128 stands for zero in the data rows.
Each row belongs to one hidden group. Groups can overlap: rows of different groups may look alike. The first row asked about is in group 0, and each new group gets the next number.
Each row in order, then its group:
[134 116 107 132 158  38 127  44 121 163 124 140  80] 0
[129 154 136 183 162  43  81 159 151 158 167 134  87] 1
[157 104 135  88 144  43 156  38  85 152 142  60 108] 2
[111 167 142 191 130 131 216 213  63 155 105  65 114] 1
[164 167 152 195  72 128  85 166 177 165  87 162  95] 1
[142 155 139 195  94 158 147 150 132 159  79 141  82] 1
[151 161 145 190 164 195 159 197 103 160 145  62 115] 1
[128 119 110 136 162  26 116  44 118 167 160 142  83] 0
[136 159 135 186  76 224  80 133  88 163 166 139  74] 1
[107 105  96 117  60 157  58 198 113  56 148 150 176] 0
[114 112 153  90 118  76 227 165 116  85 111 146 189] 2
[141 155 137 187 181  79  67 215 189 145 156  74 126] 1
[121 155 135 185 186  27  90 161 143 159 152 135  84] 1
[ 87 170 151 190  71 153  74 214 189 150  98  82 128] 1
[135 119 102 114 151 148 202  31 194 155 178 161  98] 0
[155 167 146 201  89 159 118 162 142 167  92 151  91] 1
[ 95 111 139  71 110 230 190 124 110  61 152 151 176] 2
[128 155 137 186 186  34  85 162 147 159 162 135  87] 1
[149 111  99 107 156 150 137 202  80  76  70 146 183] 0
[135 101 132  66  56 219  79 132 102  76 112 137 180] 2
[ 87 118 105 107 184  87  80  30 146 160  75 146  83] 0
[141 110  91 107 165 180 122 187  73  78 152 144 179] 0
[125 116 141  77 188 181  99 144 179  90 111 162 210] 2
[ 86 112 142  84  54 114  82  36 157 145 112  74 117] 2
[106 101 128  61 114 136 224  20 166 145 111  61 120] 2
[ 98 108 135  72 120 247 209 121 110  65 117 151 180] 2
[154 104 134  82 151  61 112 157  68  76 111 138 179] 2
[156 107 138  76  99 251 132 132  70  82 140 146 181] 2
[149 115  97 112 144  52 175  44 159 165 176 142  94] 0
[134 105 141  79  72 149  91 158 114  82 139 141 185] 2
[115 110  89 101 150  92 149  27 163 148 118 151  82] 0
